In the data rows, 128 means zero.
Some points, one per row:
[ 81 139 113 161 142 106 205 116 125 151 123 129 135  96 104 128]
[136 162 180 166  49 136 116 190  75 108 111 172 126  99 138 125]
[147 150 153  74 148 117 119 102  82  80 154 150 186 104  63 125]
[133 112 110 155 123 146 132 158 168 144 130 146 104 138 143 112]
[ 90 127 108  64 193 101 116  74 158 165 117  97  85 205 148 153]
[120 168 144  78 138 105 121 128 108  95 144 129 118 115  75 147]
[ 99 154 150  85 138  95 126 105 106  95 137 146 155  89  73 135]
[117 148 113  28 164  86 114  50 149 128 120  98  87 163  98 157]
[124 160 128 123 139 133 129 101 112 113 102 143 156 130 106 149]
[163 120 102  12 194 124  69  49 148 148 136  84  76 226 140 136]
[ 96 120 139 200 115 147 148 163 139 139 109 141 137  90 147 112]
[  0 125 134 176 168  72 246 109 173 173 127 192 157  63  90 155]
[172 180 153  19 147 114  28  67  80  59 118  95 135 172 116 132]
[187 146 138  95 109 163  64 139 106  63 123 128 165 129 138 122]
[ 83 153 140 148 140 107 164 106 113 157 114 163 147  67  91 114]
[122 154 151 101 104 129 103 148 118  69 138 131 124  80  82 150]
[226 165 181 165  30 187  77 173  63  22 122 190 216  93 134 101]
[ 99 100 148 203  95 147 140 204 135 122 110 141 131  94 150 126]
[ 26 164 128  60 189  58 177  60 151 151 105 112 122 109  73 159]
[121  97 108 116 151 114 127 115 145 178 150  89  74 182 149 118]
[187  85 117 166 109 154 114 142 142 180 158  97  69 211 184 101]
[165 100 119 184 112 153 120 161 140 178 133 125 113 146 158 107]
[167 123 137 147 110 139  85 175 124  92 151 127 120 128 134 111]
[119 160 111  83 175 116 138  71 157 148 116 139 143 111  63 136]
[157 101 136 225  60 187 114 247 120 136 127 162 109  86 165 113]
[117 132 142 134 108 125 135 161 126 138 117 140 125 106 114 123]
[ 97 144 126 111 130 106 173  99 148 101 138 168 157  81  85 132]
[159 106 100 128 135 134 103 101 141 139 122 115 107 180 158 130]
[ 52  95 120 167 163  89 182 123 164 201 129 137 100 112 124 142]
[131 113 152 115 127 126 104 124 115  99 120 144 132 138 125 124]
[186 160 155 174  50 156 104 185  97  93 129 174 147  65 128  98]
[ 69 133  79  70 194  98 162  53 176 195 127  95 101 176 128 150]
[135 130 154 148  88 130 117 160 104  80 130 141 121  95 117 143]
[ 89 112 122 133 126 106 161 100 122 152 126 109 123 121 108 153]
[133 137 116 187  94 139 174 130 111 146 114 140 141 122 138 127]
[105 174 160 125 133 113 165 110 132 111 121 193 178  68  75 124]
[ 78 109 124 164 145  87 173 103 169 213 135 110  84 128 126 136]
[ 92 114 144 203 118 133 190 155 159 176 129 154 130  82 128 113]
[ 58 134 145 155 142 114 189 135 151 183 111 169 157  99 112 139]
[ 92 116 125 145 132 127 156 145 158 167 122 137 115 119 132 131]
[233 144 127  82  77 171  67 126  68  65 140  81 136 161 151 125]
Then 10 other points, each followed by its number:
[116 143 144  96 116 127 104 137 130  90 143 121 109 108  99 152] 0
[147 154 151  65 127 114  93 115 100  92 138 128 156  95  82 135] 1
[ 94 154 125  71 179 106 127  88 144  96 108 124 142 115 102 150] 2
[ 47 126 134 105 180  90 170  76 145 184 111 109 110 127 109 167] 3
[107 105 120 113 138 138 143 137 158 133 121 129 133 118 126 124] 4
[150 142 121  77 147 130  92  80 146 128 115  89 108 172 146 121] 5
[185 136 138 104 100 154  86 133 104 103 126 119 137 167 149 124] 6
[115 129 137  87 161 105 148  96 109 125 150 135 160 127  84 127] 7
[240 147  99  64 105 166  61 119 124  92 153 101  99 192 148  99] 8
[181 139 134  91 102 135 135 127 114 126 158 102 124 129 123  98] 9
Which of these numbered points is nearest to each point below, ignoring the 3 directions in which the first points spread most? Its number follows each.
[ 80 131 113  22 189  99 129  57 157 116 111 102 137 142  90 154] > 4
[133 158 128 104 130 128 106 114 140 113 126 130 122 144 125 104] > 5
[122 123 133 193  94 137 157 171 130 173 108 177 150 114 154 116] > 6
[177 125 117 166  89 148 116 147 149 142 154 131  76 147 143 109] > 8
[ 72 101 132 215 120 118 252 171 169 225 143 145 111  80 131  98] > 9
[139 136 168 145  89 136 125 195 104 110 139 173 163  42  96 116] > 1
[174 114 163  93 123 134  70 124  85 102 126  99 126 155 133 136] > 3
[134  94 124 142 150 128 157 137 124 165 161 128 122 152 126 111] > 7
[206  90  80 105  84 134 111 115 113 141 181  64  77 205 167 124] > 9
[154 135 127 117  75 121 138 128  93  84 159 142 160  92  96 134] > 9
[ 86 112 136 150 116 125 147 165 151 133 142 122  88 102 118 145] > 0
[150 119 137 116 120 152 111 156 132  98 136 127 140 112 123 125] > 4
[ 90 157 131  20 201  83  89  35 123 130 106  88 115 186 117 153] > 3
[108 149 150 112 107 129 116 147 122  75 139 137 128  76  84 149] > 0
[241 129 142  98  76 163  57 148  77  74 147 103 127 132 141 113] > 1
[173 137 144 145  89 168  78 152 105  95 120 120 135 128 159 105] > 5
[ 95 141 132 147 137 124 174 151 131 110 115 164 166  48  85 111] > 4
[160  34  99 246 109 161 170 190 152 233 153 111  74 191 235  82] > 7
[177 110  72 148 122 144 123 145 144 142 152  90  61 181 164 119] > 8
[207 100 156 156 109 179  64 168 106 118 146 145 157 146 161  97] > 7
[ 45 105 120  80 177  77 192  77 147 125 128  84 139 105  91 161] > 4
[ 46 113 131 161 137 112 178 157 170 158 135 137  92  88 107 153] > 0
[102 165 125 124 140 119 171 122 152 132 125 174 149  86  84 126] > 8
[126  39 101 181 135 136 132 170 182 186 153  77  29 196 203 134] > 0
[189  97  89 118 148 150 114 111 143 159 172 112 117 186 152 103] > 7
[102 181  93  15 180  84 110  53  84  89 122  70 153 136  67 201] > 3
[ 81  74  87 130 202 115 144 111 171 189 113  71  85 192 163 148] > 2
[ 39 157 148 143 144 115 146 136 152 109  87 181 150  70  94 155] > 2
[ 95 120  81  48 167  92 149  71 161 143 144  79 107 166 122 150] > 4
[ 91 132 156 179 115  93 162 127 135 155 131 152 134  62  94 131] > 1
[143  79 147 144 134 134 110 146 119 166 130 101  95 172 164 124] > 3
[145 153 158  86 104 132  98 137 109  90 119 158 148  94  83 129] > 1
[110 110 130 140 129 115 138 140 131 155 141 128 107 132 129 116] > 1
[ 97 128 143 180 104 116 194 134 111 104 140 163 196  27  66 137] > 7
[200 116  87 117 142 164  92 118 156 175 135  98  84 187 142 114] > 8
[109 145 131 159 114 117 160 120 156 137 140 160 115  92  94 130] > 8
[139 112 107 148 120 133 126 134 136 178 113 130 118 175 177 125] > 6
[135 184 180 102 118 123  87 128  72  58 114 163 177  78  88 125] > 3
[ 13 157 129 102 167  75 198 105 135 123 113 115 143  39  53 172] > 0
[ 74 145 133  94 157 108 165  89 139 148 123 150 155 115  97 129] > 6
[139 111  87  92 130 122 125 122 145 134 150  93 103 161 148 129] > 4
[ 76 175 118  71 165  80 151  60 145 138 110 126 129  99  81 149] > 5
[213 116  82  43 137 160  57  85 118  98 163  58  99 214 166 129] > 4
[ 88 173 171  97 153 100 114 100  96  93 106 158 167  93  87 137] > 3
[ 90 136  93  75 192  96 123  70 154 137 114  83 110 184 132 157] > 2
[ 74 147 128 112 145 122 113 118 151 117  96 139 117 127 127 148] > 2
[146 104 127 143 117 126 100 137 124 139 138 123 104 141 150 121] > 1
[211 180 155  76  74 146  48 121  62  43 113 158 194 121 117 125] > 6
[116 142 140 119 129 117 119 106 103  94 104 123 153 106 106 137] > 3
[168  96 124 172 121 166  87 184 117 100 118 120 135 135 164 121] > 2
[194 134 131 125 114 159 108 130 142 131 138 133 113 166 154  98] > 8
[144 147 131  56 136  95  95  82  82  95 130  98 163 121  91 139] > 1
[217 149 142  90  92 159  60 107 110  79 145 102 122 153 136 110] > 5
[168 176 119  65 145 135  99  75 126 101 119 141 163 108  61 134] > 8
[145 136 114  46 200 126  60  69 142  93 121 111 129 183 123 142] > 2
[141 148 166  77 127 126  84  99 119  66 115 122 147 119 125 115] > 5
[100  79 103 255  94 148 191 187 154 198 130 141  85 143 203 114] > 6
[104 106 120 222 114 143 169 185 178 191 126 155  93 131 172  81] > 5
[128 111 124 129 159  96 110  89 123 169 138  91  81 185 155 128] > 3
[185 154 145 105 112 144  77 131  79  62 128 122 150 104 102 108] > 1
[118 157 101  37 189 102  84  61 136 108 115  81 122 190 124 155] > 2
[156  82 122 107 121 132 117 133 122  98 154  67 113 153 151 124] > 4
[139 142 111  99 139 136 113 122 132 130 128 128 123 156 121 139] > 6
[117 174 152 103 110 102 132 122 101  71 122 152 163  45  42 145] > 1
[183 153 138 106 105 150  96 144  74 107 132 134 135 144 134 123] > 6
